In the rows, 128 means zero.
One turn or mirror swaps these rows in pairs. Which row does each one swap with?
Dab: [132 119 117 104 135 136 130 159 134 132 131  78  97 166 110 132 124 113
 115]
zis: [126 129 120 113 131 126 125 144 131 131 129  53 135 116 141 126 132 129
 123]
Tasuz: [ 99  96 133 113 130 103 120 165 111 105 151 126 103 150 120 141 107 112
 119]
vogag: [ 88 119 130 118 135 136 121 125 146 136 130 157 113 108 184 128 134 130
 120]
puguv: [ 92 130 126 122 133 144 103 139 135 144 125 182 133  94 134 121 132 130
 131]
Gavu: [120 121 137 159 151 135  99 143 119 156 119 122 101 123  88 129 132 113
 101]
Nin: [105 146 106 105 128 141 137 129 135 133 128  80 126 116 163 123 120 110
 125]
kon: [152 128 119 133 103 148 133 119 119 128 115 142 102  96 129 147 135 163
 102]
Tabur: [144  88 128 101 116 129 149 144 119 156 142  99 106 127  98 128 144 126
  94]
Kib: [150 122 124 139 136 149 109 140 129 145 132 153 171 165 145 124 127 114
 105]
tevis: [178 127 129 133 139 133 131 133 137 139 131 185 111 132 123 135 132 130
 114]
Bebi: [129 103  96  84 115 107 145 143 139 120 158 132 137 125 165 131 112 114
 107]
nir: [136  90 100  93 120 137 142 148 126 144 116 135 104 135 132  86 116 117
 144]
Boduf: [ 99 112 138 113 148 115 122 108 137 129 136 145 122 115  69 118 137 132
 122]
mez: [127 148 144 160 159 132 117 131 136 140 124 144 130 119  91 154 136 131
 102]
Gazol: [174 130 120 133 143 109 135 148 136 112 133 162  94 131 153 133 133 124
 110]
niv: [146 100 138 117 122 141  97 138 127 132 117 103 160 133 171 150 131 114
 122]
nabo: [137  97 114 117 126 129 126 155 138 138 131 112 166 183 132 134 122 122
 106]
zazit: [129 138 123 150 131 153 104 130 119 137 129 134  67 122 120 127 131 138
 125]
Bigi: [119 107 110 116 138 122 125 139 131 136 131 162 175 115 176 138 134 127
 120]
fefar: [113 123 149 120 140 117 127 131 146 170 130 167 158 150 132 119 128 113
 104]
kagip: [159  94 100  78 112 128 150 148 126 145 124 132 137 120 125 116 107 117
 139]
Befit: [124 126 112 112 125 117 119 136 132 127 126  86 129  64 137 134 125 127
 128]
fofu: [120 130 133  98 107  93 127 137 129 102 132 150 157 124 118 137  97 137
 148]
fufi: [131  99 137 162 156 130 112 142 115 140 101 138 111 122  95 139 127 109
 100]
vidip: [121 148 144 161 149 146 104 123 129 128 122 112  97 131 107 126 147 148
 129]
gez: [137 117 111  95 133 123 132 158 131 143 133  71  97 108 148 137 127 116
 116]
digo: [132 121 128 117 128 139 125 110 164 102 140 158 137 131 123 133 147 160
 157]
Metu: [ 94 129 115 113 134 122 122 138 138 122 135 157  96 177 103 135 123 123
 120]
giki: [112  90 132 115 146 109 124 155 113 115 141 170 139 148  92 135 127 126
 146]
tate: [137 112 134  79 140 124 136 137 151  99 131 141 150 128 107 130 133 138
 166]
ged: [168  92 125 119 133 140 132 140 156 150 123  90 160 135 132 136 132 125
 108]
Riv: [112 155 140 143 153 134 123 132 127 113 141 123  81 148 102 134 131 117
 122]
sifot: [135 156 115 132 123 160 117 111 150 123 138 125  97 114 154 122 143 144
 136]
gadek: [112 110 122 119 138 139 127 131 139 124 124 190  93 153 112 131 121 131
 118]
zam: [111 121 106 105 120 128 134 137 124 145 138  85 166  93 109 123 115 123
 132]
fuzu: [162 111 132 144 121 153 112 114 145 111 127 136 127 125  93 130 132 157
 147]
Zuder: [133  95 165 118 135 140  93 122 131 118 134 136 117 138 102 135 148 124
 161]
rebo: [106 139  95  92 116 114 134 128 154 125 150 131 134 134 175 136 127 124
 116]
Zepap: [120 127 106 125 128 111 118 123 122 132 117 116 168 107 143 143 108 124
  77]
zazu: [118 110 128 100 135  98 115 185 119 125 149 133 144 120 116 146 112 100
 105]
zofe: [132  99 111 119 123 116 128 122 126 122 136 106 137  63 137 122 133 114
 134]

tevis is swapped with kagip
Kib is swapped with tate
Zepap is swapped with Boduf
sifot is swapped with Dab
fuzu is swapped with ged

One turn or mirror swaps these rows in pairs. Which row does each one swap with?
gok: [127 100 134 146 102  83 103 110 117 132 142 149 126 137 138 145 127 130
 152 106 124 122 135 142 130  79 135 133]
kina: [143 118  99 125 147 113 140 145 137 166 131 113 106 119  87 103 138 117
 139 141 116 168 154 157 123 104 164  98]
Vudor: [129 140  89 189 162 121 132 130 148 148 147 122 129 134 126 167 155 128
 121 141 126 177 146 105 138 138 143 131]
Tele: [188 127  89 147  95  99 138 149 146 142 162 115 131 121 110 140 152 136
 149 143 110 137 134 106 129 133 108 136]
Venir: [120 138  97 158 109 103 107 153 101 115 107 124 114 119 141 137 146 119
 128 119 102 149 115 136 124 126 165  77]
rilav: [132 110  89 141 120 104 107 104 149 123 110 113 167 120  86 181 133 168
 132 138 117 163 145 139 112 114 132  80]
duluz: [163 136 103 108 134 133 108 116 150 150 145 156 136 137 126 110 160  95
 131 118 112 144 139 157 150 144 164 122]
nagul: [124 117  75 151 152 127 116 158 107 111 127 109 141 117 122 153 145 191
 126 160 137 140 145 127 144 111 120 109]
rired: [152 130 111 129  81 113  90 155 130 116 137 117 138 137 105 132 126 158
 139 177 117 154 152 125 154  91 122  99]
parep: [111 139  79 152 117 123 123 132 121 141 173 136  78 152  99 172 146 146
 144 148 101 126 125 149 157 136 123 108]
tirop: [108  92 115 108 143 114 165 117 141 128 142 144 122 128 121 157 141 144
 137  98 100 152 161 162 120 144 147 136]
pufe: [142 138 137 157 162 128 106 133 125 139 153 174 143 113 101 151 167 120
 144 155 124 154 176 156 124 147 111 130]
kisad: [153 108  84 168 105 133  86 130 123 101 138 134 131 115  80 133 167 128
 136 123 139 138 171 108 150 117 158 122]
Moza: [148  93 125 146 120  97 141 138 145 127 141  99 146 131 103 162 133 148
 100 172 113 171 176 114 116 129 128 113]
Bada: [120 124  93 152 130 100 135 135 142 143 167 151 125 143 134 149 134 147
 127 118 101 108 135 148  94 164 109  85]
lof: [147 136  97 112 143 130 104 103 148 152 141 154 144 154 133 105 149 112
 133 111 117 146 128 164 146 130 155 106]
bolar: [133 148 100 159 127 120  88 167 111 114 144 145 101  88 125 151 157 142
 162 122 112 106 159 122 126 126 119 136]
tul: [110 102  89 142 129  87 106  99 147 120 155 123 138 118 103 155 136 145
 115 119 135 156 156 162 163  84 125 129]
notut: [116  71 104 146 139 111 113 108 127 125 150 146 140 154 125 157 102 156
 142 132 101 159 133 153 148 102 114  94]
temi: [119 126 114 164 130 109 105 170 107 105 157 140  96 102 132 154 137 143
 163 127 109 122 149 123 126 110 102 141]
bugod: [156 123 127 127 128 123 142 165 151 131 152 113 123 130 120 132 142 107
 108 164 105 152 170 115 111 137 146 146]
Zuvaz: [109 124  95 137 123  94 103  99 124 109 143 111 128 129 116 130 167 179
 165 118  88 157 133 165 118 112 129  98]
bida: [111 114  90 140 123  98 114 123 139 104 165 151 125 133 141 168 123 123
  99 133  88 121 114 163 120 127 132  83]
kiv: [160 133 103 149  98 113  96 143 116 119 119 151 131  99 114 128 129 134
 160 163  77 125 142 117 117 139 174 124]
ruk: [109 124 118 157 152 120 115 163 114 111 166 139 124 130  99 147 131 158
 135 135 101 104 200 132 139 128 161 104]
tuvi: [162  89 111  93 154 121 118 126 158 138 159 101 114 145 115 129 152 148
 156 128 109 148 165 130 122  98 127 118]
sak: [127 129  78 129 117 104  88 105 133 125 112 121 155 107  88 178 149 171
 142 126 114 151 135 136 124 121 131  76]
Vade: [136 128 110 133 112 112 135 138 122 146 138 135 108 158 132 132 146 164
 145 129 145 114 166 123 136 168 111 114]
Bemab: [148 142  99 144 145 128  97 146 128 113 176 119 126 134 103 115 183 160
 158 145 118 160 178 115 142 102 143 133]
delur: [108 123 135 163 151 128 111 160 102 128 117 133 135  99 101 157 160 124
 133 135  99 144 182 170 123 124 155 118]
vibo: [143  95  82 161 118 143 103 114 130  97 123 109 140 108 117 118 148 137
 133 137 100 173 118 154 161 114 156 129]
sila: [149 125  91 148 102 133  83 136 122  86 140 136 130 116  85 164 164 121
 122 142 138 133 169 121 154 102 164 128]
Tofof: [119 124  88 130 117 105  92 103 138 128 106 122 163 110  95 177 148 171
 143 126  98 149 136 148 120 126 138  74]
lun: [136 125 118 142 159 118 107 139 147 139 140 136 158 100 118 132 129 121
 160 131  64 190 135 154 122 110 120 122]
Zeka: [124 105  88 152  98 121 122 125 135 136 136 122 130 144 105 185 105 136
 143 106 114 150 143 184 144 141 106 110]
kobup: [155 150 106 115 130 130 116 142 150 153 151 140 124 129 135 111 164  88
 119 120 105 140 141 145 126 147 159 136]
sir: [145 132 108 120 124 156 122 162 133 115 158 181 119 162 128 133 136 140
 159 165 105 131 138 126 114 118 152 107]
vuler: [164 135  97 124 125 148 103 171 130 140 132 127 127 136 111 147 118 105
 138 147 154 141 162 157 131  90 142 124]
mezis: [121 121 105 126 173  92 110 151 156 135 137 121 157 162 116 156 125 170
 127 100 135 143 151 128 118 139 148 108]
Mot: [121 119  77 156 176  88 121 119 138 143 148 153 151  93 111 175 131 154
 133 123 103 127 156 127 123 136 154 139]
gole: [132  99  99 140 150  89 106 133 108 119 144 136 105 159 120 145 135 147
 139 119 100 128 103 149 139  90 126  78]
Robol: [118 122 111 131 124 121 102 121 111  95 155 156 112 163 110 131 160 143
 147 150  88 128 169 181 145 122 106 101]
Seto: [102 111  91 145 130  99 118 132 134 110 167 154 132 143 134 159 123 124
 108 125  86 120 112 162 106 127 129  86]
lirem: [153 122  92 161 119 135  85 132 136 110 144 138 126 112  83 146 172 131
 138 141 146 135 183 105 143 111 161 135]
gakem: [159 148 113 116 134 130 122 147 148 144 149 136 124 133 131 116 164  86
 114 133 109 137 153 141 125 136 165 140]
lefe: [131 118 120 132 137 131 104  93 169 131 135 105 124 127 115 147 124 141
 159 149  68 135 132 147 108 114 175 125]
levop: [148 111 125 114 132 133 126 154 112 115 145 133 103 140 132 143 138 153
 141 149 143 140 173 112 162 111 131 150]
nepud: [115 114  93 125 117 103 108 126 131  90 162 146 129 132 140 177 127 112
  96 136  98 114 118 164 125 119 145 103]
rivu: [136 141 125 150 101 124  80 129 138  91 121 140 122 167 120 124 144 119
 141 139 114 137 137 150 134 149 170 145]
bedes: [132 125 102 137 123 101 137 132 129 149 139 147 116 150 134 145 141 167
 144 130 144 108 152 131 116 169 105  95]
vinim: [163  99 122 141 123 112 145 155 156 122 154 119 146 134 116 144 120 123
 107 173 118 157 177 118 109 137 140 117]
vit: [121 131  95 151 124  99 135 137 138 152 154 149 122 149 136 139 138 151
 134 121 118 116 137 141  96 168 105  90]
Tulud: [164 116 123 135 127 118 143 159 157 126 154 114 124 124 123 133 134 109
 101 170 114 153 176 115 115 134 145 130]
lev: [146 110 131 105 130 133 110 153 106 117 130 125 114 133 127 141 132 127
 130 168 120 152 170 133 162  93 141 151]
siv: [131  91 120 147 148 113 137 113 140 131 117 129 159 136 125 147 162 149
 117 124  99 139 172 115 103 165 150 137]
ravov: [141 130  99 157 153 118 102 122 162 151 130 136 160  94 111 136 140 136
 166 117  72 174 142 149 114 131 123 113]
nidel: [123 139  80 123 130 114  96  99 135 132 100 116 162 115  94 175 153 169
 135 145 115 150 136 137 122 120 129  91]
Mufam: [138 150  75 139 133  78 123 130 117 125 145 158 156 106 113 131 157 116
 118 124 110 129 132 185 125 108 118 108]
figu: [126 135 112 174 125 141  90 111  91 113 159 168 141 125  87 151 128 127
 158 140 104 127 170 150 101 119 141 118]
zuso: [123 120 102 161 169 125 134 122 120 122 143 134 157  98 102 154 149  99
 134 148 135 163 145 159 134 133 153 157]
monud: [158 128  89 160 112 132  84 127 130 107 136 137 131 104  75 142 170 129
 138 141 145 148 178 113 142 114 154 128]
Soz: [153  98 127 114 116 110  91 139 124 138 148 133 113 102 128 160 150 134
 169  95 102 130 109 130 110 134 128  95]
Tif: [139  98 111 168 135 152  92 138 149 146 150 117 119 127 120 186 140 144
 170 134  90 136 111 118 111 113 149 111]
berit: [163 146 114 118 132 132 124 148 151 144 154 135 120 122 130 115 161  87
 118 137 100 133 152 144 116 145 158 139]
diz: [148 122  90 158 102 139  87 133 122  93 147 143 131 109  84 146 169 122
 127 140 142 135 171 118 153 110 163 134]
beput: [128 116  87 129 120 106 106 107 143 131 111 114 170 111  94 179 137 174
 136 137 115 158 136 137 112 120 131  80]
nosav: [145 142 146 130 128 105 113 143 126 161 149 153 173 152 118 155 130 141
 140 149 100 163 168 127 159 105 125 130]
pes: [123  94 107 129 137 121 115  97 131 119 132 159 148 150 131 133 113 149
 147 128  94 170 124 172 147 109 129  93]
gatan: [147 122 118 107 135 130 107 123 114 148 148 100 145 103  96 179 127 145
 159 107  93 142 160 114 100 120 152 129]
detu: [140 107  99 143 108 120 115 167  97 116 142 117 142 119 119 164 122 143
 167 142 109 132  98 114 122 141 139  87]
muk: [119 121  96 158 122  96 139 132 138 142 154 147 126 156 136 154 132 150
 132 120 109 114 134 143  99 163 108  82]
geto: [126 111  94 135 116 109  84 125 121  90 162 146 129 133 125 163 144 110
  93 145 104 125 116 152 137  89 157 100]
seten: [158 120 131 145 152 113 138 133 125 131 131 116 109 152  97 134 159 126
 127 168 103 173 166 136 159 123 126 149]
vaf: [137 123 101 133 136 138  83 136 115 106 133 164 145 150 144 143 164 136
 123 140  94  99 124 113 110 130 170 108]

lof is swapped with Vade
pes is swapped with levop
nidel is swapped with kisad
temi is swapped with lun
berit is swapped with Bada
beput is swapped with diz
tul is swapped with rired
bugod is swapped with Seto
nepud is swapped with vinim
vibo is swapped with nagul
Soz is swapped with pufe

